In the rows, 128 means zero.
Each run below is a few steps of one of 6 hidden systems, one row a step.
E, path 1 (8 x 20):
[[191 137 121 100 127 144 108 127 114 116 121 144 170 129 112 134 148  98
  114 162]
 [114 102 119 148 146 116 102 148 162 103 147  89 122 147 155 161 152 141
  102 115]
 [129 152 142 107 142 150 102 132 122 134 157 141 117  97 110 131 157  77
  149 150]
 [172 112 116 109 138 134 100 140 117 127 122 102 163 154 146 147 147 142
   91 129]
 [112 134 142 156 150 126 118 138 176  98 161 127 117 115 129 153 154 102
  123 143]
 [149 125 114  83 122 141  82 129  94 135 138 112 128 126 121 131 158 104
  138 138]
 [144 131 148 140 167 137 120 150 154 131 137 111 154 134 148 150 147 132
   85 127]
 [140 126 113 124 119 125  98 124 145  89 150 137 121 120 112 146 157  91
  141 154]]
H, path 2 (8 x 20):
[[113  99 116 154  54  92 183  92 121  80 100 150 113 108 128  90  89 149
  181 161]
 [ 86 108  86  91 103 126 111 125  70 178 121  92  94 161 144 122 101 174
  151  61]
 [ 92 140 142 170 105 116 207 106 140 142 104 176 122 125 115  93  60 160
  164 124]
 [123  80  76  91  57 110 126 111  68 117 103 101 114 144 158 117 106 169
  162 118]
 [ 58 138 137 157 135 112 166 118 136 178 120 134  86 142 121 111  73 170
  150  74]
 [137 113  94 117  51 118 166 101  80 110 102 153 136 124 124  90  85 147
  178 143]
 [ 78  99 113 123 117 112 145 126 109 170 107  95  99 158 168 135  92 193
  136  77]
 [ 94 130 122 154  82 108 176  98 122 121 118 163 101 116  96  83  77 138
  184 126]]
J, path 3:
[[104  88 107 123  87  92 100 101 163  90 148 151 109 134 138 171 129 111
  205 195]
 [104 157 123 104 150 131 139 127  90 164  88 111  56 113  94 101 129 123
   84  53]
 [180 127 134 150 104 150 161 136 113 112 141 141 226 130 156 103 105 153
  135 163]
 [ 69  93 102 116 113  95 102 115 160 120 136 125  66 142 156 188 129 131
  164 138]
 [136 171 146 125 139 143 162 122  91 147 101 140 105  96  78  68 121 107
  103  94]
 [164  95 102 125  95 132 124 136 110 113 137 114 196 161 177 143 116 167
  135 151]
 [ 58 131 140 141 136 112 143 120 168 136 134 147  66 116 134 159 115 120
  153 126]
 [172 141 117 103 110 136 133 118  73 120 100 128 125 107  86  76 133 109
  115 119]]
J, path 4, 8 rows:
[[131 111 112  68 120 103  82  96 128 138 102 153  78 135 103 170 142  90
  164 174]
 [138 141 145 159 161 127 163 142 122 137  94  97 123 130 117  91 122 158
   55  66]
 [140 122 119 146  97 148 117 139 134  93 191 141 188 122 150 131 130 118
  180 173]
 [ 96 121 127  84 150 108 101 117 135 166  96 128  59 138 125 169 138 116
  123 120]
 [167 147 148 166 137 131 167 132 123 110 114 127 161 112  97  70 119 135
   91 112]
 [118 104  95 119 104 134  92 140 130 112 175 114 149 146 170 168 138 133
  162 143]
 [100 149 162 119 165 120 143 116 144 166 100 152  77 112 106 136 124 108
  118 125]
 [184 114 114 138 109 125 129 129 106  89 119 108 165 135 111  91 136 137
  104 128]]
H, path 5, 8 rows:
[[162 128 150 178 168 130 110 151 166 108 157  96 179 140 113 115 150 134
   86 121]
 [130 141 113 109 130 146  92 136 159 103 166 154 130 123 137 187 160  75
  145 167]
 [157 147 171 102 178 143 119 138 122 146 102 113 118  98 121 126 168 101
   72 134]
 [171 128 132 171 149 127 103 140 165  93 164 115 178 142 106 122 151 120
  113 140]
 [124 144 120  97 146 151  98 144 148 121 155 142 118 120 148 191 166  84
  118 149]
 [161 143 178 126 173 133 123 132 136 134 111 117 130  95 109 109 161 102
   85 147]
 [167 126 114 145 140 134  88 143 154  97 164 116 173 152 117 144 151 115
  110 135]
 [118 149 142 112 160 148 114 142 155 123 145 144 114 104 146 177 163  86
  109 147]]
C, path 6 (8 x 20):
[[130 129 188 132 123 135 190 115 121 157 100 163 164  91 156 102  94 148
  155 189]
 [100  82  84 135  99  77 133 110 147 103  90 109  77 166 141 153 110 167
  119 100]
 [ 79 178 125 136 123 168 151 147  95 138 169 136  99  83 118  96 124 104
  142  76]
 [140 106 156 110 105 119 173 107 111 149  79 156 149 111 160 117  96 156
  154 185]
 [ 82 107  99 152 122  97 142 124 156 111 113 112  74 154 141 156 113 158
  108  80]
 [103 163 129 131 100 157 153 132  85 127 156 141 112  79 111  78 120 105
  158 106]
 [122 107 146 103 115 118 162 114 119 160  80 146 137 129 173 146  99 164
  139 162]
 [ 84 122 106 169 119 101 150 123 158  98 125 121  76 136 118 126 114 140
  115  84]]
E, path 7:
[[121 105 110 134  99  97 165 110 141  85  85 134  91 121 144 138 119 141
  109 133]
 [ 98 131 142 145 126 120 124 120 111 155 141 111 104 119  95  80 111 137
  167 104]
 [142 144 118 118 115 148 163 129 110 152 112 167 165 144 142 134  90 146
  128 128]
 [112 105 127 149 110  93 161 113 146  95  93 122  93 118 136 125 121 144
  116 130]
 [107 136 131 137 122 128 125 118 106 158 141 128 117 126  94  88 106 134
  169 105]
 [137 133 119 121 117 140 168 130 115 144 103 155 155 141 153 137  95 151
  116 124]
 [110 107 131 150 113  92 153 110 148 102 102 126  94 117 122 116 119 140
  132 134]
 [111 139 121 127 118 132 127 124 101 160 137 130 121 136 104  98 102 136
  161 103]]
Q, path 8 (8 x 20):
[[144  82  67 105  62 116 135 125  71 107 103  94 141 159 169 121 105 183
  127 104]
 [ 62 135 175 155 144 125 141 121 172 170 159 160 120 115 141 143 101 132
  198 165]
 [161  97 121 102 103  87 137  95  89 119  49 108  89 124  87  81 121 140
  111 125]
 [ 79 115 124 151 116 142 149 149 125 158 167 114 160 146 192 138  90 186
  162 104]
 [121 118 142 129 109  89 129  85 142 119 103 161  85 106  76 106 117 101
  182 175]
 [123  97 128  99 123 121 147 133  91 167  81  93 128 145 180 131 106 188
  101 103]
 [ 86 132 140 180 115 119 141 119 148 128 170 141 130 122 101  89  97 136
  195 129]
 [139  91 106  78  91  99 132 100 103 128  64 136 101 137 141 145 119 142
  136 156]]
M, path 9 (8 x 20):
[[ 69 201 128 144 147 183 189 161 123 158 159 165 108 105 141 132 105 113
  108  58]
 [186  85 151 115  87 120 128 114  99  85 114 113 175  89 147  92 147 127
  154 215]
 [100 108 110 128 164  89  96 116 165 176 100 116  91 200 108 169 107 161
  114  81]
 [113 185 125 143 108 171 176 144 108  89 160 164 110  65 113  99 136  76
  128 112]
 [163  68 131 101 104 113 108 120  98 140 106  89 176 152 174 126 122 179
  146 171]
 [ 96 149 140 154 171 101 132 113 186 151 111 158  74 145  75 144 114 111
  118 105]
 [138 139  89 109  81 165 141 147  70  83 151 118 132  90 147 103 144 110
  126 110]
 [129  98 175 136 150 109 132 117 145 178 108 119 165 149 153 130 102 177
  147 166]]
C, path 10, 8 rows:
[[122 133  56 155  78 158 181 158 141  85 165 165 200 178 211 191  83 169
  119 106]
 [ 58 117 164 133 134  96  89  97 165 132 158 135  41  83  88 123 145  82
  216 174]
 [172 130 141  81 139 138 159 133  48 167  48  87 123 114 134  80 127 161
   48  82]
 [105 143  93 196 100 139 179 142 185  93 178 179 186 166 161 165  77 152
  153 124]
 [ 89 101 135  82 109 100  84  99 112 126 120 115  35  83 104 126 159  87
  187 165]
 [141 148 161 129 166 149 177 150  92 180  86 101 148 123 151  95 110 173
   55  72]
 [126 125  80 172  68 116 159 114 164  72 154 182 161 153 127 145  89 134
  175 150]
 [ 75 112 144  76 137 121  93 125 108 156 124  99  43  90 147 149 162 107
  149 134]]
Q, path 11:
[[179 143  49  69 111 156  86 141 104  88 136 146 136 153 127 186 166  78
   86 119]
 [133 177 183 147 196 173 142 167 169 137 165 144 161  96 152 158 159  94
   76 138]
 [194 132  94 133 137 127  75 136 131  68 141 101 138 139  67 114 182  83
   78 113]
 [129 170 100 101 151 185 113 171 139 132 173 151 155 140 173 206 151  98
   91 109]
 [174 165 161 145 167 143 119 138 155  90 142 137 135  87  80 109 179  64
   85 152]
 [174 130  83 107 143 149  85 160 123 105 146  99 162 168 143 171 166 118
   65  97]
 [121 188 135 141 164 172 125 154 163 116 186 165 135 102 112 156 157  65
  112 127]
 [202 130 118 102 141 139 102 140 118  85 110 115 146 117 116 138 184  88
   59 142]]
M, path 12:
[[147 142  79 137 120 154 135 153 128 123 150 139 180 176 154 163 111 147
  100  92]
 [106 125 177 127 154 127 133 132 165 118 135 136 113  84 162 156 156 102
  134 184]
 [156 121 105 111 138 127  61 133 104 132 145  89 132 154  88 115 154 118
  122 102]
 [125 160 133 159 148 156 162 150 158 131 151 159 167 139 153 156 111 134
  104 116]
 [141 104 137 106 121 119  96 126 134  96 135 113 114  99 142 148 172  98
  137 180]
 [131 137 128 128 165 138  90 143 124 172 144 100 140 161 115 129 129 139
  112  86]
 [144 154 126 152 129 147 153 139 154  88 152 163 156 114 130 142 134 100
  117 149]
 [129  94 129  99 131 122  85 134 125 130 135  90 125 132 163 157 156 134
  129 146]]

Which system made each run below?
path 13, 2 rows:
[[ 70 103 138 141 142 101 144 122 152 180 106 117 101 163 162 153  85 188
  142 104]
 [114 159  98 141  92 129 171 116 107  88 116 159  80  97  83  88 114  98
  128  94]]
 -> C
path 14:
[[191 149 113 194 114 144 171 141 124 104 143 137 235 161 100  68  86 165
  101 100]
 [102 109  79  79  96 121  73 115 151 110 159 165 104 148 153 219 142  88
  191 181]]
 -> C
path 15 (2 x 20):
[[127 100  96 151  99  95 118 109 190  73 142 161 138 157 128 177 121 119
  165 180]
 [ 97 131 162  78 167 127 116 129 108 177  91 103  58  99 142 141 151 120
  100 111]]
 -> Q
path 16 (2 x 20):
[[148 101 175 133 144 143 122 158  84 132 138  35 158  90 170  70 161 164
   95 117]
 [135 140  78 152 117 122  84 114 160 134 175 173 163 198  72 152 100 119
  185 121]]
 -> Q
path 17, 2 rows:
[[129 116  85 129 134 114 106 142 171  70 131 110  97 150 148 195 167 113
   67 109]
 [120 138 165 120 147 153  83 144 109 126 181  91 117  73 116  97 177  85
  153 144]]
 -> E
path 18:
[[177 121  89  94 169 117  72 130 123 170  92 103 138 210  95 162 134 147
   63  73]
 [ 78 193 114 169 117 179 186 161 140  85 192 167 121  82 146 129 123  92
  123  89]]
 -> Q
path 19, 2 rows:
[[111 130 142 127 122 145 146 130 119 174 142 147 172 139 159 130  90 162
  169 144]
 [115 117 117 129 123  91 139 101 155 106  88 149  71 132 105 144 123 115
  121 133]]
 -> C
path 20:
[[146  76 125  44  98 111  64 104 111 114 116 128 109 107 160 180 174  90
  184 235]
 [144 148 151 138 223 125  77 151 153 170 124  75 113 162  87 132 165 128
   38  59]]
 -> E
path 21:
[[ 84 155 149 122 158 148  76 136 149 147 197 134  95 102 106 149 162  71
  177 141]
 [203 133 114  67 138 158  99 143  80 140 103 117 171 139 144 146 158 115
   74 138]]
 -> E
path 22, 2 rows:
[[115 147 146 171 111 138 149 127 120 114 167 132 139  96  94  63 114 119
  169 126]
 [155  87  96  93 103 100 113 108 127 122  89 134 135 163 151 170 123 143
  131 164]]
 -> Q
path 23:
[[140 110 110  95 123 132  68 128  93 166 147 101 148 160 120 130 132 141
  161 124]
 [146 165 142 133 172 138 141 130 165 139 115 170 130 134 104 155 133  97
   87 132]]
 -> C
path 24:
[[169 130 132 132 141 130  90 126  88 163 135  91 164 153  72  67 124 144
  129  95]
 [110 143 110 153 123 152 167 150 168 111 157 167 165 142 184 185 107 136
  124 135]]
 -> E
